name the system of each run:
seq 1, j523 (10 x 22):
[[ -1  21  -8 -15  10 -24  18 -10 -20 -12  20 -11  10 -42  -2   9  21  -2
  -13  37  32  38]
 [-23 -29  -3  12   8  46   9  31  16  -3 -35  31 -19   9 -11  -3 -19 -18
  -23   3  -4 -15]
 [  7  16  45   7 -25 -36 -12  -9  -5  -1  -2  17  12  19  12 -23  19  42
   28  -9  23  -1]
 [-32   6 -18 -25   4  11  14 -47  15  -1  23   5  12 -43  -1  22   4 -21
  -26  19  -9   1]
 [  6 -20   7  20 -15  16 -20  19  19  19 -28  -2 -10  44  -8   7 -16  -9
    4 -17 -32 -44]
 [ 26  25  11 -18 -14 -44   3 -15 -29   4  33 -34  14 -15  17  -7   8  30
   20  -7  -2  18]
 [  1 -10 -45   0  29  42  -1   6  19   0   9 -10 -10 -17   2  22 -18 -31
  -35  13  -9  15]
 [ 19 -22  18  30  -9 -17 -15  43  -7  -8 -29  -3 -23  34   6 -21  -1   6
   40  -9  16 -10]
 [ -9  28 -10 -16  19 -14  28 -30 -26 -19  34  14   4 -33  11 -19  15  10
    4  -2  24  36]
 [-21  -7 -16  24  13  35  -9   4  27   0 -29  30  -9  26 -28  21   5 -36
  -22  18   3 -19]]
seq 2, j974 (10 x 22):
[[-28 -32  20  25 -33 -27   6  -3  -4  -9 -36 -21  -4 -10   9  27  -6  13
   16  38   6  -9]
 [ 31  27 -11 -36  12 -11  10 -19 -30  11  22  40  -5 -30  14 -34 -13   1
    1 -18   3   6]
 [-14   0  -3  14  -4  22 -16  16  42  13  17 -40  26  14 -12  26  15 -15
  -32  -1 -27  -9]
 [ 11 -20  -7  24 -15 -30  12 -11 -41 -13 -25 -12 -23 -11  14  13 -22  21
   34  24  19  15]
 [ 32  37 -14 -21  33  10 -16   6  11  14  29  32  -1   8  12 -35   7 -12
  -10 -29   0   1]
 [-28 -32   8  27 -13  15  -6  23  24 -13 -10 -43   7  24 -31  29  23 -16
   -1  14   0  -4]
 [  1   1  -4   2   2 -18  20 -32 -41 -16 -21  38 -29  -6  22 -15 -23  22
   34  -2  15   4]
 [  2  33  15 -23  11   9 -15  21  31  23  18  19  22   9 -12 -20  25 -24
  -32 -14 -11 -25]
 [-28 -41   5  21 -32  11  22  -2 -16 -12 -21 -35   1  -8 -27  36 -11   7
   -2  22  -2  10]
 [ 23  33  -5 -12  11 -17  -2 -27 -14  11  -2  43 -11 -14  49 -21 -29  30
    3  -6  -1   0]]
seq 3, j981 (10 x 22):
[[  3 -11  -1 -30 -12   9   1 -31 -14   0 -11 -39   0  -8 -31  53  -6  10
  -13  38  -4  13]
 [ 34   7 -19  44 -24 -16 -10  -2 -11  34   8  50  13 -13  11 -16 -24 -11
   -2 -12  11  -1]
 [  1   5  20  -1  25  -8   6  59  -2 -23   1 -47  -8  14  20 -19  18  22
    6  -4   4  18]
 [ -5 -16 -12  -2  -2  30   4 -41 -13 -18 -13  19 -13   9 -50  29   4  -7
    4  20  28  22]
 [ -7   8   1  34  -4 -23 -16  -1  27  12  11  44   7   6  34 -36   7 -21
   20 -24   1 -33]
 [-32  -2  15 -41  20  -3  27  19  -6 -20  -3 -57 -12  -9   2   8  16  -2
   -4  11 -25 -10]
 [ 14  10 -10  -1 -25  16  -6 -47 -14  30 -14  35  11   4 -38  33 -22  -3
  -24  14  -5  -8]
 [ 13   5  18  19 -14 -29 -14  39  19  18  11   7  16 -21  55 -33  -9  15
   -4  -8   2  -3]
 [  0  -9  -8 -27  27  36  27  19 -26 -26  -4 -39 -19  -1 -22  12  -4  13
  -15   6   0  36]
 [ 21   0 -11  33 -13  15 -36 -43  17   8  -3  47   0  32 -10  10  -6   5
   14  -6  18   1]]
seq 4, j523 (10 x 22):
[[ -9   9 -14  46  -3 -17  33  25 -40  13 -23   8  -9  16   2  -7 -18 -12
    5 -17 -26 -29]
 [ 27  53  17 -40  27  -6   0  11 -20   1  10  -9   6  14 -16  -5  26  21
  -21   6  11  21]
 [ -6 -42  -2   9 -24  30   5   9   4  -1 -19  -1   3 -23 -31  28 -15  -6
  -24  36  22  25]
 [-14   1  26  21  -7 -14   4  29   8   6 -23  34  -2  -3  53 -35 -20  27
   -1 -11  -2 -17]
 [ -5  12  16 -48  12   2 -23 -42  31 -16  29   2   4  -4   4  -3  33   3
   11   4  14   6]
 [-19 -39 -27  35 -30  15   1 -32   6   9  -5   1  -1   0 -18  27 -22 -29
   14  -5 -20 -23]
 [ 16  45   3   8   8 -38   4  14 -21  21   4 -13   4  22  26 -17   1   7
    7 -24 -32 -29]
 [ 26   6 -13 -43  17  16  -4  -4 -10  -6  21 -43  -2  -5 -35  25  17  -8
  -15  16   7  32]
 [  9 -38 -17  53 -17  15   9  38 -12   5 -28   6 -11  -4   4   4 -38   0
   -5   6   8  13]
 [  2  32  24 -10  28 -27   0  26   2 -15   4  19  -6  -4  43 -44  21  20
    8  -1  24   9]]
seq 5, j377 (10 x 22):
[[ 18 -46 -24  30 -38  10   3   0 -12  13  23  -2   7 -21 -19  -2 -22 -20
   17 -20   5  14]
 [-12  44 -19  47  36 -10  12   1 -15 -21   5  -2  -5  33  25  -7  10  18
    7 -14   1  13]
 [ 14  -9   8 -37   2  -4  -7 -18 -16 -11 -17   3 -21   6 -52  15  25 -25
   15  31  29  -1]
 [-28 -19   7  45 -35  22  19   7  -1  11   1  41  21   3 -17 -19 -10  -1
   -6 -31  -1  -8]
 [-31  41  27  -8  33 -17   6  16   9 -18 -22  -7  -4  16  32  -2  22  23
  -16  21   0  -9]
 [ 16 -30  12 -63 -18  17 -12 -15  10  14  -4  14  -6 -34 -21   5 -12 -16
  -10  18   3  -9]
 [ -8  -3  -3  46 -19   3  -6  15  26  19  16  -1  22   2  43 -12 -22  16
   -6 -33 -29 -12]
 [ 15  26  -7 -33  34 -30   0  -1 -15 -13   1 -46 -18 -12  30  15   8   8
    3  30  -3  11]
 [ 43 -26 -31  -7 -21  24 -14 -25 -12  22  17  13  -4  -6 -36   9 -24 -27
    8 -14  -1   5]
 [-12  13  -5  77  -2 -18   5  23  -6  -8   3 -18  10  33  14  -2  10  14
   14 -16   2   6]]
seq 6, j706 (10 x 22):
[[ 33  54  -8  -5  32 -12   5   9 -30  13 -11  22 -10  11  29 -13 -18  24
  -19  -4  -8   5]
 [  3 -15  18  13 -10  17 -25  32  27  -5  -9 -15  10  26 -41  17  31 -11
  -12  23  28  11]
 [-42  -8  -1   9 -13  17  51 -14 -32   1 -19  30  -2 -14 -11  -4 -25   3
  -12 -10 -21 -15]
 [  6  42  23 -29  31  -3 -23  -3  30  -7   6  10   0  16  38 -17  18  32
  -10   2   5   4]
 [-19 -45   5 -13 -28  12  -2  -9  18  -8  18 -21  10 -20 -39  14  21 -32
    9  11  12   3]
 [ -3  16 -22   4   0  -8  17 -39 -20  13   8  17  -6 -10  38  -8 -37  11
   12 -30 -38 -21]
 [ 38   7  12  -8   6 -29 -42  19  23  -4  12 -35   0   4  23   3  22  11
   13  24  23  17]
 [  6 -39 -34  25 -22  20  19   3 -25   8   1   0  -5 -19 -39  16 -22 -35
   -1   1   1   9]
 [  6  36  -2  34  23 -14   2   9 -12   3 -22  24 -13  33  42 -16 -18  25
    4 -15 -11 -14]
 [  3  -3  22 -15   5  -7  -3  41   4 -14  -8 -18   2  -4 -30   1  38 -12
  -14  37  40  21]]
seq 7, j377 (10 x 22):
[[ -3  47 -10  13  38 -26  21   4 -38 -17 -26  15 -19  13   7   1  10   5
   -2  25  19  11]
 [ 18 -19  17 -29 -12  30 -16   6   6   4  -3  25  -2  16 -62  -6  18 -24
   -1  -3  24  -3]
 [-54 -15  20  52 -23   8  15   7  22 -10  -9  13  21   0  22  -5  -2  24
   -9  -6   1   0]
 [ -6  31  11 -49  37 -21   4   0   0  -9 -16  18 -21 -21  35 -14   7  -1
  -10  29   5 -13]
 [ 18 -34  11 -35 -30  24 -23  -7  25  23  20  -9   8  -5 -19   0  -9 -15
    2 -23 -23 -21]
 [-17  10  -8  44 -13 -23  15  -1  -5   6   5 -34  15 -11  48  14 -22  30
   -5  -2 -28   2]
 [ 49  30 -26 -40  36 -13  -5   2 -29   7  -1  -7 -24  -8  -2   7  -4 -17
   -8  21   4   9]
 [ 26 -36  -9  34 -31  31 -21   5   8   8  17 -11  10  26 -40  10  -4 -10
   13 -25   6  15]
 [-30  18  -8  59  12 -23  23   0 -17 -27  -8   5  -1   0  27   1   8  19
    7  17  25  25]
 [ 12  10   0 -48  29   8  -4  -9  -7 -11  -9  38 -26   7 -31 -16  22 -34
    9   9  26  -9]]
seq 8, j981 (10 x 22):
[[ 16  -2 -32  -3   5  -9 -22 -53  10 -10  35 -16  -2 -13  -4  22  14 -22
   24  14  17  20]
 [  6  -1 -30  53  -5 -28   4  23 -12  17   5 -14  -2  12  -3  -1   4 -46
   18 -14 -17 -30]
 [  7  19  30 -14  -7 -42  14  10 -43  -5 -25 -27  -8  15 -16   8  19  16
   20  21   6 -10]
 [ -5  18  11   8 -15  -5  11   5 -10  12  -2  45  25 -17 -40  -3  22 -17
  -30  25  40  13]
 [-30 -13  29  23  -1  18  14  51  15  -3 -28  29  -3  14  13 -32  -6   8
  -14 -16  -2 -16]
 [-21  -2  22 -58  19  31   7 -33   7 -26  -6   8 -16  -6   9  -1  -2  33
   -2   2  -1  12]
 [ -3  -2 -28   1  -1  31 -22 -35  43  20  28  21  14 -14  11  10 -14 -23
  -23 -11 -19  -8]
 [ 12 -19  -9   3  -4 -11  -5  11   5   9   3 -48 -10  -4  45   6 -31  10
   16 -14 -45 -18]
 [ 47  22 -22 -22   5 -14  -2 -28 -39   7  15 -30  -4  -8 -17  27  -5  11
    2  16   4  29]
 [ 28   1 -13  66 -19 -18 -22  29   4  18   6   7  17  13 -13   1  10 -21
   -1   6  28  13]]
seq 9, j131 (10 x 22):
[[ 11  -2  -6   2  -2  48  -5 -33   2  -7  16  33   4  12  -7  -4 -19  36
   -4 -28  10  37]
 [-36  -8  -9  10  11  -8  -7 -19  41 -12   4  36   0 -33  33  -6  11 -30
   -3  26  21  -9]
 [ -5 -16  15 -53  12  -3  -6  -6   9 -10  -1 -31 -28   8  12  -6   5 -10
   31 -12 -32 -37]
 [ 15  34 -13  28 -23 -22  -4 -43 -20  31  10   1  20  21  -7  22  -8   4
    5 -13 -29 -21]
 [  1   0  -3  22 -12 -36  13  39 -16  13 -19 -27   7 -26  -2  19   3 -19
  -21  47  10   1]
 [ 36  -8   0 -13  13  35   6  43 -22  -4  -2 -25 -14  19 -11  -8 -20  26
   -9 -23  -5  31]
 [  6   9 -14  45  -1  15 -15 -19  15  -5  18  46  13   5   4  -9   3  12
   -1  -6  40  39]
 [-36 -29   7 -20  19  -5  11  10  16 -34  -5  14 -24 -27  14 -24  21 -32
   21  15  24  -8]
 [ -5  13  18 -28   5  11  -4 -21   4   5   4   6  -8  36  -5 -17   5   5
   20 -44 -36 -40]
 [-13  23  10  22 -35 -39  -2 -40  -6  24  -6   9  28  -6 -14  30  10  -4
   -7  29   1 -22]]
seq 10, j974 (10 x 22):
[[-20 -12 -36  40 -13   8  35 -37 -39  -7   4   0  -5  -1 -20  18 -19  -6
   14 -16 -12   6]
 [ 18  56  14  11  16 -26  -8  19  -5  23 -16  13   5  30  28 -11  -1  20
  -15  -5 -17 -24]
 [ 30 -19   4 -16 -10  23  -5  29 -13   6  -9 -11   0   2 -60  16   9 -17
  -19  21  26  23]
 [-15 -18  -8  31   6  37   0 -17  15 -20  -8  27 -11   5  36  -4 -33  39
    3 -14   6  22]
 [ -3   8  41 -36   6 -35 -20  23  30  -4  -1  -4   0  -9  27 -23  34  -4
    9  19  15 -19]
 [-17 -32 -23 -18 -13  19  23 -34 -13  -8  23  -5  -4 -28 -37  10  -1 -35
   11  -7  -5   3]
 [-21  31  -3  44  -8 -22   5 -21   2  13  -1   3  15  14  44   4 -14  21
   -1 -16 -34 -27]
 [ 38  25   9 -24   0 -33   5  33 -36  19  -7 -20   4  -6 -32   5  16 -16
  -14  26  11   2]
 [ 16 -17 -37  22   6  58  -3 -10   0   0   3   9  -8  14 -15  15 -35   7
  -16 -18  -7  29]
 [  0   5  32  24   2 -23 -29  25  31 -11 -17  -2  -1  20  45 -13  12  30
   13  13  21   0]]
seq 11, j706 (10 x 22):
[[ 13   3  31 -48  15   5   3  45  -2   3  -5  14 -14   3  -3 -44  10  -7
    0 -20  -2 -20]
 [-14  25   1  14 -12   4   7 -38  -9  -5  35  -5  31  20 -44  10  36   1
    4 -15   7  14]
 [-21  -1   2 -14 -10 -13  -2 -26  13  17 -27 -11  -3 -17  23  35 -20  -2
  -17  32 -36 -40]
 [ 45 -16  24 -33 -17  11 -17  24   2  12  18  -8   5 -13  13 -26 -17  34
    2 -23   2  23]
 [-13  -9 -33  55  -5   9  -2 -40   4 -17  19  -2   7   3  -3  24   2   3
   13   6  22  35]
 [ -9 -18 -10   0  19 -18   1  23   9  -3 -35  11 -36 -17  45  -7 -21 -25
    7  23  -8 -34]
 [ 35  12   5 -10  13   0   1  39 -20  -3  28   0  -1  13 -24 -41  24  -9
   13 -34  20  19]
 [-25  25 -21  40   0  -7  12 -34 -15  -2  -6  -6   8  27 -37  38  21 -23
   -3  17  -5 -12]
 [  4   5  31 -35  -8 -11   3  27  -5  26 -40   5  -7  -7  16  -1 -21  10
  -25  18 -25 -37]
 [ 17   4  17  -6 -13  32  -3   2  -1  -1  29  -3  27   9 -26  -8   8  37
  -17 -23  16  47]]
seq 12, j131 (10 x 22):
[[-32 -46  13  -3 -10  26 -10 -30  35 -29  -8   3 -13  -5  22   6 -11  21
   22   2   6   5]
 [  0  25 -16 -34  17 -14   1 -43   1  11  10  30 -12 -24  38 -11 -18 -11
    4  -4 -24 -29]
 [  3   6  -6   1  -4 -24 -25  -6  25  16  14 -46  10  13  -8  28  25 -35
    4  12 -23 -32]
 [ 15  -9  -6  28 -22 -25  18   4 -48   6 -17 -40 -10   5   5  19 -27  24
   21   1 -17   0]
 [ 40  38 -19  17  16  -5   4  41 -25  23   5  16   7  -5  -2 -14  -5  -4
  -35   4  14  25]
 [ -1 -31   6  18   4  26 -11  30  17 -30  10 -16  -2  16 -26  -5  25  -1
    9   2  41  38]
 [-24  -9   3   6   8  17  21 -18 -13 -24  -6  50 -21   1  19 -34 -13  19
   25 -27  13   7]
 [-16  28  19 -30  11 -12 -14 -14  32   7   8  39   9  -2  -1 -18  34 -30
   -7   7   6 -35]
 [-31 -23  22 -19 -28   0   8 -26   0  -2 -10 -37   4   9 -28  30   8  -2
   13   6 -28 -30]
 [  8  26  -6   9 -17 -10  16  -8 -24  36 -20   8  10 -11  21  18 -42  25
  -32   6 -36 -16]]
seq 13, j243 (10 x 22):
[[ 17  45 -14 -43  45  -4   9 -25 -29 -14   8 -13 -24  16   6   1   7  11
    8  -5 -12   6]
 [ 20   1 -17  41 -35 -14 -31 -21  18  32  19   3  27  11 -18  20   6 -29
    5  -2  -4 -16]
 [-13 -14  16   7 -14 -30  35  30 -41 -10 -37 -19 -11 -20  -7   7  -2   6
    3  36  16   4]
 [ 20  34 -28   6  40  45   0   7  -4  -1   5  17  -6  23 -10   2 -11   8
  -36  -8   3  32]
 [ -7 -52  15  25 -45  12 -21  -2  35   5   6  24  15 -11  -5 -10  -3  -6
   13  -4  22  -2]
 [-30   7  21 -30  22  -7  41  11 -30 -24 -19   4 -26  -5  20 -27  -2  19
   14 -10 -11 -15]
 [ 18  35  -3 -16  18  16 -37 -23  35  14  25   1  13  36  -5   7  19  -4
  -12 -16 -16 -13]
 [ -5 -29  13  -5 -51 -40   1 -19  -6  17   0 -13  15 -41  -2  15  -4 -12
   13  26   0 -18]
 [  0  41 -20   7  39 -10  31  31 -32  -1 -15 -21 -12   2  20   4 -10   6
  -28  11 -21   4]
 [ 31 -17 -17  19  -2  25 -47  -2  41   2  19  -6   8   8  -7  19   6  -9
   -8  12  25  32]]
seq 14, j243 (10 x 22):
[[-17 -19 -21  51 -18 -21  23   4 -17  -3  -9 -12   3 -35  28  16 -26   5
   -3  26   6  17]
 [ 23   3 -20  15  47  14  -9  40   1 -23 -14   8 -35  20  15 -17  -2  -6
    4   5  26  24]
 [ 12 -37  -5   7 -17  33 -14 -26   4 -12  24  10  -5  19 -30 -10   2  -3
   39 -35  16  17]
 [-39  11  27  20 -17 -23  28 -17 -23  -8 -24  32  -1  19  -1 -18   9  12
   25 -14  -3 -33]
 [ 17  40  25 -44  16   1 -13  13   0  16 -12   6   3  28 -34   0  28  -9
  -23  10  -2 -22]
 [  0  -8   3 -15 -41  12   7 -23  -1  31  15 -12  36 -32 -23  28 -16   4
  -35  11 -20   3]
 [-26  11   2  23   8 -14  19  31   8   3 -18   2   5 -32  52   0 -18  13
  -34  27  -6   0]
 [ 28 -17 -19 -27  40  26 -28  22  32 -15  17 -18 -23  -8  23  -8   0 -12
   -1   2  12  24]
 [ -6 -34 -22  23 -17   0   1 -41   0 -13  26 -10  -7  -7  21  -5 -17   6
   48 -32 -10   3]
 [-10  27   8  25  19 -46   1   3 -16 -16 -19   5 -18  34  15 -14  24  -5
   39   1  10 -26]]

runs to name:
seq 15 (2 x 22):
[[-14   2 -26  -9   7  38  37 -21 -24  -2   6 -12   4 -27  -6  23 -30  14
  -37   3 -21  29]
 [ 43  13  -4  26   5  -9 -46  11  16  18 -27  23 -14  36  18   7 -12   1
    3  14   9 -15]]
	j377
seq 16 (2 x 22):
[[ 13   6  12   5  -5 -36 -25 -38   2 -14 -12   8 -13   5  37   6   2  33
   38  22  24   6]
 [  3  10 -20 -11  23  -1   7  25   7   3  29  25   0 -23 -11 -31  25 -58
  -10  -6  14  -3]]
	j974
seq 17 (2 x 22):
[[  0 -21 -30  13  32  46  -1   9   7 -29  14  -3 -23  23 -27  -3  10 -24
   10 -17  17  25]
 [ -2  10  -7  58  -6 -33  12   0 -37 -10 -29  25 -15  20  -3  -1   2   2
   28  10  28   1]]
	j523
seq 18 (2 x 22):
[[ 31 -11 -16 -30  -8  29   8  -9 -21  10  26   5   5 -18 -53   1  -2 -19
  -13  -9   8  26]
 [-30   3  -9  53   4  16  -8  -9  33  -6  -5  -5   8  15  45  18 -16  29
  -11  -1 -17   3]]
	j974
seq 19 (2 x 22):
[[-43 -30  25   2 -25 -20  12   5  20  -2 -15 -15   4 -28  38  -2 -10   7
    7  10 -21 -30]
 [ 20  12  -3 -38  14  20 -24 -39  19   6  24   8  -7  12  27 -10 -14  18
   11 -33 -28  -9]]
	j523
seq 20 (2 x 22):
[[-14   6  10 -44  -5  30  -6 -53  13  -1  11  -5  12   7 -37  31  11   5
  -16   5 -10  -3]
 [-28 -25 -13  28 -26   3   3 -19  18  16 -22   5   4 -20  29  28 -39  -2
  -15  16 -30 -26]]
	j131
seq 21 (2 x 22):
[[ -8  -5  39   5 -32   5 -10 -14  12   8  -2  -6  15  25  15  -5 -11  51
   10 -29 -26 -16]
 [-13  40  18 -34  14 -41   8 -11  -1  -1  15  17   9 -26  15 -18  35 -13
   -6  21  15 -11]]
	j243
seq 22 (2 x 22):
[[ -2   7  27  -6 -29 -41  18  -2 -28  16 -12  47   7 -27   7 -30  -2   0
    9   3  13 -22]
 [ -9  22   0 -34   3  31  23  -1  -3  17  26 -17  27 -16 -22   9  -1   2
  -50 -12 -31   8]]
	j974
seq 23 (2 x 22):
[[ 28  34   6   8 -15 -45  -6   9 -10  24  28  21  28 -27   8 -23  18  -6
   -6   6  26  12]
 [-21 -16 -27  -3  33  44   9  16  18 -18  11 -31 -14  11 -17  12   9 -34
  -13  -8 -20   1]]
	j377
seq 24 (2 x 22):
[[ -3  14 -26  19  33  30  12  38   3  10 -18  35 -12   6  -2 -10 -11 -30
  -38   0  -6  -8]
 [-26   9  40   1   9   4  10  27  -3 -24 -15  -5  -7  48 -23 -20  36  15
   18 -18   7 -14]]
	j706
seq 25 (2 x 22):
[[-17 -11  24  31 -10  -7  19  19 -25 -10 -41  11 -20  35   4 -14 -12  23
   26 -16  -7 -26]
 [ 26  39  22 -31 -12 -14   0  -1 -18  28   6  41  23 -15 -24 -14  11   4
  -29   9  19   4]]
	j131
seq 26 (2 x 22):
[[ 37 -14  -3  45 -18  18 -20  25  -4  15 -16  36  -1  24 -13 -10 -20   7
   -1  -9  26  16]
 [-15   5  30 -11  26  21   4  31  14 -35  -1  -3  -3  12  10 -22  22  35
   -8   0  29  33]]
	j974
seq 27 (2 x 22):
[[ -4  22 -13  -5  -4  15  18 -12  -8  13  12 -11  29 -29 -19  33  -3   3
  -56  28  -1  32]
 [ -1 -42 -10  15  10  39 -17  27  34 -11 -22 -14 -22   1  25  16 -30   7
  -13  14  -4  11]]
	j131
seq 28 (2 x 22):
[[-11 -43  11 -34 -35  18  17 -14  -3  14   2   8   0 -36  -5  -8 -28  -5
    2 -15 -23 -20]
 [ 15  28  -6  14   8 -11 -17 -31   9  -5  35  -4  11   4  48 -11  -3  40
   16 -23  -1  26]]
	j706
seq 29 (2 x 22):
[[ 34  15   0   4   9  21 -17  28   2  25  -9  34  -9  42 -18 -22  -8 -14
   -6 -31 -10 -25]
 [-26 -18  42 -14 -41   3   8  -7   6  -8  18 -22  30  -7 -32   2  27  19
    2  -2  11  12]]
	j243
seq 30 (2 x 22):
[[ 46  -1   6 -13 -11 -27   7  29 -53  12 -13  -6 -17   5 -31 -14   0 -11
   22  -2  11  -3]
 [  3  19 -18  15  17  55  -7 -19  10  -3  15  21   9  33 -22   8  -2  15
  -26 -23   1  28]]
	j974
seq 31 (2 x 22):
[[ 22 -20  17 -18 -21 -24 -22 -31   5  -8  18  -6  -4 -21  37 -12  -9  32
   44  -5  12  14]
 [-15  -5 -47  17  19  13  -8 -23  32  -1  35   7   0 -18  21   1  -1 -41
    1 -14 -13  -7]]
	j523
seq 32 (2 x 22):
[[ -7  12  24 -14 -33  24  19 -20 -20  20  10   4  33   4 -41   9  -4  28
  -27 -20 -18   5]
 [-22   6  15  -2 -10  12 -15 -42  32  -4 -10  -2  11  -5  36  29 -16  47
  -19  22 -11   6]]
	j706
seq 33 (2 x 22):
[[ 17  46  18 -15  17 -19 -35   4  26  17  -8  -5   6  29  16  10  18   9
  -19  20  -7 -22]
 [ 14 -43 -17  16 -19  12  10  21 -19  -2  -5   4  -6 -22 -42   6  -5 -32
    2  18  31  23]]
	j974
